One turn moves each row of this set onto another row. After a few examples, where does it send each row asked below?
beni: [ -1 -40  38 -14  43  14  -9  24 -19   2   3 -27  -2  34 -12  13 -38 -19
  30  -4 -23 -36   0   8   8  27  29   2   2 -15]
pebe: [ 12 -42  16  12  19  13  -7  18   6   8  27 -14  -7   3  15   1  -4 -30
  13 -21  -6 -33   4 -53 -18  44  11  -1 -32 -30]
sile: [  8 -38   8 -20  50   2 -27  19   4   8 -31 -27 -19  -6 -13  10  -9 -28
  -4 -38 -33  -8 -27 -39  -6   3  18 -30 -16 -31]
Did: [  5 -23  21  -7  50   4 -22  20 -10  -1  12 -13  -3  11  21 -16 -24 -33
  49 -24 -24 -24  17 -27   8  55  37 -16  13 -19]
zun: [ 33 -48  30  11  48  16  -9  17   8  10  15 -28 -17   7  19  15 -21 -37
  16 -31 -27 -17  43 -35 -17  32  22   4  -5 -26]
zemi: [ -8 -49   9  23  36  17 -33  17  19  24   4 -33  -2   2 -14   3 -48 -32
  18  -6  -8  -2   6 -18   8  29  -8   7  -5 -37]
Beziz: [ 36 -40  23  16  39   0 -20  22  -6  -8   1 -20  -8 -10  -8  15 -14 -58
  -3 -22 -15  -6  27 -45 -15   9  14 -26 -32 -34]
Mam: [-10 -51   7  18  29  10 -32  15  11  17   5 -35  -8   0 -12   1 -45 -12
  12   9 -15  11   1 -20  15  30 -11  -5 -13 -18]
sokas: [ -1 -28 -19   2  19 -24 -21  31 -14 -15   4 -22 -13 -33  12  -8 -29 -21
   3  -1 -34  -6  -6 -22  26  26  28 -33 -16 -11]
depaf: [  9 -29  25   3  17  14  -8  26  18  10  15 -34 -27   0   6 -25 -44 -19
   2 -46  10 -19   1  -9 -12  21  20 -20  -8  -6]
rupe: [ 15 -48  10  -2  52 -12  -5  39  32   7   2 -16   9 -12   6  17  -8 -40
 -17 -17 -25 -21   4 -51   7  29  38 -20 -12  -3]
velug: [-19 -21   6 -16  35  24   1  38   0 -23   3  -3 -14   3   5   5 -29  -5
  27 -18  -8  -3  20 -30   3  16   3  19  -2 -33]
sivug: [-24 -23  15 -10  24   2   0  57   9 -12 -14  -5  -8  12  11  -5 -24 -25
  11 -32 -30 -10  20 -25  -9  21  -5   9 -10 -23]
ditur: [ -9 -28  20   8  28   9 -15  19  15  11   5 -20 -26   4   9 -20 -35 -29
   9 -68   5 -26   9 -18  -9  19  18 -30  -9  -9]
Misaz: [  3 -29  22  -9  52  -5 -17  15 -16  -3  17 -20   2  16  16 -16 -31 -34
  40 -22 -24 -21  17 -37   6  49  41 -12  15 -23]
Lazap: [-23 -25   6  -7  29   4   0  54  -5  -8 -16   4  -9   8   8  -1 -18 -25
   4 -28 -49 -21  17 -21 -10  22 -10 -11 -25 -16]
Doke: [-10 -44   7   4  33   8 -18   7  -2  -2  11 -39  -9  10   0   5 -49   6
  -1  -3 -35   2  11 -35  27  19 -12 -17   2 -17]
nalof: [  5 -26  24  13  46   8  -6  33 -25 -17  -6 -20  -7   1  12  14   9  -7
  34 -25 -33 -38  28  -9   3  25  36 -30 -11 -37]
zudam: [ 10 -39  16  -5  44  13  12  23  -9   7 -15 -47  -8 -35  -9  13 -27 -15
  18  12 -41 -24  -6   2  25  26  18 -13 -12  -1]
bofim: [ -5 -34  25  -9  29   5  -7   4   3  18   5   3   5   4   7  -7 -43 -41
   4   6   3  -7 -26 -21  12  37  20   3 -23   3]
Nat: [-11 -35  19  -3  64   7 -33   3 -22  -8 -27 -17  13   7   2   6 -29 -15
  19 -15 -44  -3  11  -8  31  17  27 -33  -5 -31]
Vizi: [ 19 -31  18   0  35  22 -15  14 -27  32  -7 -45  -4   5   4   8 -29  -1
  44  -9 -24 -23  13 -19  19  35  19 -43 -11   0]
kedos: [  8 -37  35 -17  35  20 -10  30 -17  -3   0 -25  -2  26 -19  22 -39 -15
  35  -5 -25 -32   2   6  13  30  29   4  -7 -11]
tona: [ -8 -34   1   6  47 -16 -15  22  10  -9  22 -44 -23  -8  34 -15 -17 -28
  -2 -17 -30 -15  27 -14  19  24  16 -30  10 -32]
talo: [-25 -29  -6  -9  40  10 -15   3 -11  17 -18 -14   4 -16  19 -11  -3 -27
  10 -28 -18  -8  -5 -48   7  22   3 -41 -44 -15]
kon: [ -4 -21  10 -13  42  12  -1   8  22 -28 -19 -21 -18  -3  -9  16 -41 -54
  17  -9 -13 -30  -4 -44  -4  25  18 -11 -44  -4]
big: [  8 -25  22   9  55  10  -9  38 -16  -7  -6 -23 -14   0   9  14   8 -15
  34 -28 -30 -36  32  -3  -1  28  35 -31 -17 -42]
niba: [ 22 -33  21 -25  23  15  -4  38   3  16  17 -33 -33  -5  17 -14 -33 -26
   7 -23  -3 -10   8  16  -2  35  18 -28   0  -9]
tubit: [-15 -44   7 -21  44  26  -9  34 -10  15 -10 -39 -17 -17 -30  -8 -12 -48
   1  -7 -24  -9   9 -46  19  30   8 -38 -27   3]
gol: [  1 -42   8   7  25  19  -3  22  -2  22  -3 -36  -9  -9  -1   8 -18 -22
 -12   4 -30 -45 -14 -10  27  17   3 -16 -49  -5]
Tikaz: [  9 -32  34  -4  56   0 -21  42  32   2  -8 -17   9 -10  11  21 -24 -40
  -7 -10   3 -15   2 -51   8  43  33  -5  -7  -5]
zafeg: [-15 -36   4 -22  52  23 -20  18 -35  -2 -21 -32 -32  -4  12  -5 -16 -21
   6 -21 -44  -9  23 -48  15  34  13 -49 -27 -14]
Pezo: [ -6 -43  13 -13  50  20   4  43  13  18  -6 -39   0 -16 -32  -5 -15 -62
   2 -17  -7 -18   4 -25  13  23  11 -41 -23   1]
guzi: [ -6 -39  14   3  32   2 -17  20  -1  -1 -12  -3  -2  -2   2 -11   7 -47
 -13 -40 -21 -17  -3  -7  10  13  22  -6 -28 -53]
neleb: [ -9 -27 -16   5  25 -22 -26  36  -5 -21  11 -34 -14 -31  23 -19 -22 -26
   3 -16 -36  -3  14 -26  17  14  21 -27 -21 -18]
paniz: [  1 -27  42 -14  56   8 -24  20  -3  -3   1 -30  -5   5   7  12 -51 -25
  14   4  22 -13  -5 -32  21  47  24 -10  -8 -11]
vuru: [  4 -28  28 -13  56  -8 -22  30 -11 -15 -11 -12  -6  -8 -13   3  -2 -30
  15 -58 -22 -12  -8  -9   6   6   8 -23   4 -45]
zopi: [ 28 -33  10   1  41   3  -8  27 -10 -14 -12 -13  -3  -7 -20  12 -14 -58
   1  -9   1   5   3 -34  -5  15  10 -40 -39 -32]
Mida: [  8 -18  10  -4  48  26  -8  36  -5   2 -21  -4 -26 -14  14  14 -19   1
  13 -13  -4   8  15  10   8  14   5 -32 -29 -21]
mazo: [  1 -30  -1  11  43  10   6  42 -11  16 -25 -16 -32  -9  16   2 -24   6
  -7  11  -3   2  -1  -9   6  14  22 -27 -33 -25]
koz: [  3 -57 -10 -14  43  17 -20   2  18   9 -20 -38 -15   0 -12  17 -21 -29
  -4 -22 -31 -10 -14 -56  -7  14  26 -22 -23 -26]
sabiz: [ -5 -37  16  -1  64   4 -36  11 -27  -2 -27 -24  12   9  10  -1 -29 -15
  17  -7 -47  -2  10  -4  23  26  25 -40  -5 -31]
sopu: [  0 -28  19  -5  43  15  13  11  13 -17 -14 -42 -20 -26 -11   6 -40 -48
  11   7 -18 -33 -13 -19  -1  29  27  -5 -31  -1]
Vovo: [ 18 -32  19  -3  41  16  -8  11 -26  28  -4 -47 -10   7   8   8 -30  -7
  32 -11 -30 -26  13 -17  15  41  17 -56  -9   4]
Fale: [  4 -40   0  12  42  22   5  38 -16  24 -12 -24 -24  -8  14  13 -33  -3
  -4  18   8  -6  -2 -16  -3  29  35 -24 -27 -25]

paniz turns into vuru
ditur turns into sokas
Now these:
Beziz turns into tubit
sivug turns into mazo
Misaz turns into Nat
rupe turns into koz
talo turns into bofim
tona turns into Doke

One turn moves each row of this set onto another row. After a few examples, where does it send each row asked below?
Faz: [-13 -11  14  12  12  17   8 -15  23   1  10   5   0   2  22   4  18  25
  18  -1 -19 -19  -7  27  -5   6   4 -10 -22   8   8  18  22  -7 -12  11
  -4  14   1  -8   3 -38 -11 -10]
Batok: [  8 -34   0  -8 -17   9 -30  -4 -22   5  14  25  -5  -9  10  -9   6   6
  11 -20  -9   1 -20   0  -1  17  26 -12  -1  -4  21  -6  -9  10  19  29
  -5  -1  18   4   0   2  -3   3]
dok: [-14   0   6  22  10  16 -18  -1  16  10  10  16   2  -6  -8 -18 -16   4
  27 -17  -6   8 -32   4 -26  15  -4 -16   9   9   2   1  -7  -8 -14  49
  13  21 -14  19 -22   8 -30 -24]
gazi: [  6  -4 -24  29  24  21  17 -15   3  -8   2   2  11   2  12 -29 -13  -9
   5  21  27 -11  11   4  -2 -11   4  -4 -14  12  -2  14  14   6 -23   2
   8  30  12  10  -9   2 -23  21]
puran: [ -9   0 -34  -1  -7 -14  -8 -40 -15   4  -6 -10   0  17 -11   5  21  18
  23 -17  -1 -13  -6   0  -1  -9 -14  23  28  -8  10   3 -10  -3  18  -7
 -14  17  -3   5   1 -24  25   6]
gug: [-33  -8   5  -2   9   8 -19 -11 -14  12  -4  10  -8 -16 -22  -6  15  12
   1 -28  16   1   1   9  25  -4   4 -25   4  17  -7   7  17  10  28  -3
  12  -1 -27   9 -10 -17  -6  12]
gaz: [-14 -31 -21  13  -4  21  -8  12  16  -6 -10  15 -12   6  -4 -17  21  -9
  40  11  22   1 -13 -28  -8   8  -1   3   6  37  -1  15   0  -2  19  -1
  19  13   6   0   5   6 -26 -26]
bituk: [-18  -3  11  10  21  22  29  -7  25   3  17  -1   4  -9  21 -17   3  15
  -1 -16  -7  -9  12  16 -23  -7   6 -22  -4  11  14   8  18  -7 -31   2
  13   4  -7  -9  21 -19  -2  -2]
tefar: [-32  -9   5  -8   9   9 -21  -7 -13  14  -3   7  -3 -13 -23  -6  12   9
   2 -32  16  -1   1  11  25  -6  10 -21  13  13 -15   9  15  12  30   5
  13   4 -25  13 -14 -17  -1  11]
lef: [  0  11 -19 -23 -12 -22 -16 -15   4 -11  -8  19  26 -10  -1 -20   2  15
   6 -21  -7   1  11   3 -23  19 -10  10  23 -16  29   7 -12   1   2 -19
   9  33  -4   6   0  -6   4  -4]
dola: [-14 -11  -6 -25  -6  -8 -21  13 -13  -4  15 -16  -9 -19  -7 -23  21  -9
  -5 -12  -9  -8   9  -8  -4  21  -6 -17   2 -13  13  38  24   4  24  -5
  19  13  -9   5 -11 -13 -18 -14]
mez: [-39 -11 -51  23 -15  23   9   2  -2 -33   2  14  21   8  12 -12  10  11
  32  -2  18 -12  -2 -19 -18 -10   1  -2  23   2  -4 -10  -6   9  -2  18
   1  18 -21  -3  15  -4 -18 -14]
vapak: [  5 -38  -2  -4  16  23 -18  -8 -15   7  11  34  -1  -8 -12 -10  18 -13
  14 -32  -9  -6  -8   2   4  -7   7  -5   5   3  45  14  -3   9 -10  21
  -8   2   7   8   4 -23 -12  16]
rofe: [-13   5 -22 -18 -11  -2   2   0  -2 -16  -1  12   7 -30  -1 -11  18  19
  23 -16 -17  -2   8 -15   8  -3 -23  12  -7   7   7  31 -16   4  35  -9
  13  11  -3  -2 -11 -13 -10  25]
sif: [-16  -3 -15  11  24  18 -21   5 -37  -4  -3  -1   5  -6 -17 -20  19 -12
 -11 -53  19   0  11  19   2   2  10   1   1 -15   5   6  15  16 -10   4
  27  42 -13  -7  -3  -9   2   5]
Tefe: [-21   0  -5  17  -5  35  11  12  19   1  23 -44  -9  -3  -2  -6 -11  -4
  -6  -9  26 -10 -17 -16 -16  -3  -3   5  25   0   8  -8   1  -1 -10  25
  25   6 -18 -24  15  -3  13  -3]
mufam: [ -1  -2   5   0  -2  13  -9  10  18  -9  17  12  -5   7   9   1  15 -17
  48  -8   9  -3 -35   6 -10  12 -30  30 -23  13   4   9  -5  -8  -2  10
 -21  35   0  -7   2  -5 -11  -6]
doro: [ -3  -3  -8  13 -13  21 -20   6  14 -18  16  -1  -7   4  13  -9  -7 -12
  39 -27  14  -1 -37 -13 -14  17  -9  33   0   6   0 -11  -7  -5 -16  16
  -7  42 -23 -13  -1  10   5   5]
visev: [  5 -34 -13  21  20  18 -11 -14   2 -14 -16   1 -22  22   5 -14  12 -12
  29  13  14  -5 -13 -17  -6  14  15 -12   1  27   8  10  23   1  10  -7
  21  31   0  -4 -15  -8 -17 -14]
pud: [ 10 -16 -12 -23  -9  13 -11  10 -26   2  22  22 -12  13   9  -5  12  -2
   8  -9   6  -5  -5  -9 -27   9 -15   1 -10 -13  17 -23 -21  15  45  22
   6  10   6  -4   1 -10  -2   0]
Kige: [-16   6   1  11  31   9  -1   0   9   4  28   5   4  14 -10  -7   5 -12
  24  -6 -13  -2 -17   5 -43  -2 -19 -13  -6  13  -4   3  15  -2 -31  26
  28  22  11  14 -10  15   4 -30]
bafo: [  5 -32  -7   0  11  10 -21   8  -3   6  11  21  10   4  -5  -8   7 -24
  21 -31  -2  -1  17  13  -6  -9  -9 -19  12   5  19  24   2  -5 -24  16
  29  -9  18   9 -10 -22  19  25]
kidiz: [ -5   0 -30   5 -15   5 -19 -18 -16  20 -12 -22 -13   7 -26 -29  14   4
  -5 -18  26  -6   6  14  -1  10 -12  31   4 -28   7  12 -17  -5 -11   9
  11  21  19  17  -1   1   8 -13]
nadi: [ -4  12 -24  10  18   5 -13   0 -23  11   8  -3  13  -4 -29 -11  21 -12
   8 -25  21  -2   0  18  15 -18 -15  15  -9   2 -21   4  -8   5   7   1
  14   5  14   6  19  11  32   9]
ridi: [ -2   0 -29   7 -20   5 -14 -13 -18  19 -12 -21  -9  11 -25 -32  14   4
  -8 -17  33  -9   0  10  -4  10 -13  26   9 -26   6  16 -13  -1 -16   8
   9  17  17  10   1   5   7  -8]
soz: [  1   3   6  21  24   1   2  14  -1  -9  22 -16  -1   2   5   5   0 -15
  39   5 -16  11 -26 -14 -30  -3 -18  -8  15   5  -1   3  -8   8  18  42
  -7   3 -19  11  -1 -10  -6  -9]
Gud: [-15 -13 -36  -5   9  22  10 -16 -19  24  24 -11   2 -20   0  -3  10   8
  32 -15  34 -13   1 -10 -20  14 -10 -12  15 -28   8   3  14  14 -17  11
  22   8   8  15  -4 -25  35  16]
Sige: [-15   1  -3  14  -9  23   6  14  14  -1  11 -11  -4  11  -5  -6  -8  -6
  24 -12  40 -13 -38 -14 -16   5 -10  19  21   6   6 -15  -7  13  -4  27
   2  17 -45  -5   8   1  20  -2]
Fese: [ -7 -16 -23   2   8  34 -11  -5   2  16   9   1  18 -15 -20   7   4  -1
  17 -12  23 -15   2  15   3   9 -22 -14   7 -14  18  12  -1   3 -16  21
  45   0  29   4 -20 -35  17  15]
rapam: [ -6   2 -37   0 -10 -12  -9 -39 -15  -4  -7 -10  -2  16 -15   3  20  19
  20 -13   1 -14 -12  -4   2 -10 -18  23  25 -12   5   3  -9  -1  13  -6
 -18  11  -7   0   2 -20  24  14]
bif: [ -1   8  14  24   9   5   9  -1  25   1  10  -1  20  -2   1   6 -14  13
  22   4  -8  14  -3  -9 -35   0  -9   9  17  13 -14 -26  -3  22  -3  22
   4   3  -8  27   2   6   6  -6]
zote: [-34  -3 -37  10 -11  20   4 -13   6 -23   6 -12  17  13   3 -12 -13   6
   5  22  33 -13   4   0 -13 -10  -7 -17  24 -13  -4 -14  -1  -4 -14  19
  -6   6  -6   8   3  -5 -27 -12]
lod: [ -1   7 -24 -22 -16 -21 -18  -8   3 -14  -9  19  24 -10  -3 -20   5  17
   6 -22  -1  -3   7   4 -25  22 -14  16  27 -14  25  12  -8  -2  -4 -19
  -1  34  -4   4   0  -3  -1  -2]
Kef: [-14  -4 -13  22  17  14 -19   4 -37  -1  -2   3   4  -3 -13 -23  19  -9
 -15 -50  20  -2  14  16  -1   0   9  -4   2 -12   5  12  22  15 -10   0
  30  39 -14 -10   3  -8  -1   5]
bule: [ 10 -16 -12  29  30  10   0 -15   7   2  -4  18  16   5  10  -9   0  -8
  20  15  23 -17 -13   6  -2   5  17 -16   4  34  -3  10  33   6  -1  -9
   7  35   7   1  -6   1 -12   6]
zufu: [  2  -2  -4  33   3  33  14   5  11   5  11 -15   2 -11   5 -15 -10   8
  17 -21 -15   4 -10 -20 -36   6 -15  16  14  -1   7  -6 -16   7   0  39
  12  35  -3   4 -16  -2 -42  -6]
tupa: [-17  -9  -3 -33   2  -5 -20  10 -11  -1  15 -18  -8 -16 -12 -24  15 -16
  -8 -12  -9  -4   9  -9  -3  14  -2 -13   6 -15  13  37  18   8  26  -2
  22  15 -10   6 -12 -14 -16  -9]
fatu: [ -8  -4  -5  22  23  23  29 -16  -4   4  24 -27  -2  14   0   1  11   5
  16 -12 -20 -11  -9 -17 -48  -3 -11   9  18  -5   8 -12  19  16 -20  20
  12  32   5   8 -11  -6  -3 -20]
lop: [-32   1   9  33   8  25  15 -12  14  14   2  -5  -9  -1  -6  12   5  29
  27   4   5  10  -8   1 -20  -2  -6  15  -5  14  -9   0  -1  16 -21  37
  21  12  23  19 -23  -4  -1  -6]
Fam: [-10  -9 -23 -10 -12  16 -20   1 -10  18  33  17 -10 -10  12   4   6   8
   8 -20  24  15  18 -21 -33   4 -19  24  13  -9   3 -21 -11   9  20   9
   3  31  16 -11   6 -13  -7  21]
mukev: [-19   2   1  27   6  31  22  17  29   7  16 -13   5  -3   7 -12  -5  14
 -10  -4   5 -18  11  -1 -13 -16  -1   2   0   8   1  11   2   7 -16  25
  39  -7 -18 -11  18 -20  13   5]
genad: [-11  -4 -39  25   2  14  11  -7   1  -8  22 -19  18  17  12 -14  -9 -10
   5  31  20 -27   9   2  -3 -22  -9  -5   6  -2 -19  14  13  -1 -10  21
  -1  10  11   9   0  -7 -19   8]
Nomi: [ -9  -6 -34  -7   2  17 -25 -20   2  21  37  19   3 -13  -4  -4   0  14
  13  -9  22  -8  11 -24 -25  13 -16  16   5 -26  -8 -21   7  20  -9   8
  17  19 -14  16   9 -20  23  13]
zepag: [-14   6 -19 -17 -11  -4   3   0  -2  -5   3  10  11 -33  -1 -14  15  16
  18 -18 -18   2   7 -16  12  -6 -15  13  -2   7   6  33 -18  11  38  -4
  17  14   2  -2  -9 -13 -10  23]
rigo: [ -4 -12  13  -5  -6  11   0  -6  19  -5   8   5 -21  14  27 -15  12   3
  40  -9  -8  -7 -17  23 -14  19 -15  -4 -31   7  -1  14   5 -24 -12   6
  -6  20   8   2 -15 -12 -15 -12]
zaba: [ -2  13 -22  14  16   7 -14  -4 -22   5   6  -5  12  -1 -31  -9  19 -11
  -2 -22  25  -1  -1  16  17 -20 -17  10 -10   3 -19   2  -7   8   7  -4
  19   1  11  -2  21   8  28  15]
rasur: [-30   0  -1  38  35  18   3   0  -9  -8  11   5 -11  -3   3  13  17   1
  44 -12 -10  17 -22  -4 -18 -15  -8   3  -4  16   8  18   2   9 -16  48
   6  31  -1   0 -14 -16 -11   2]
mis: [-23 -17 -39   8  -1  21 -17  10  14 -41   6  12  10  -2   1 -14  15 -12
  33   7   7   5  -6 -33 -19   2   0   4   5  10   1  -5  -6   2   3   0
  17  15  -7  -8  24  12 -20 -28]

mez turns into mis
puran turns into lef
rofe turns into dola
Now these:
Batok turns into vapak
rasur turns into Kige
bituk turns into mukev

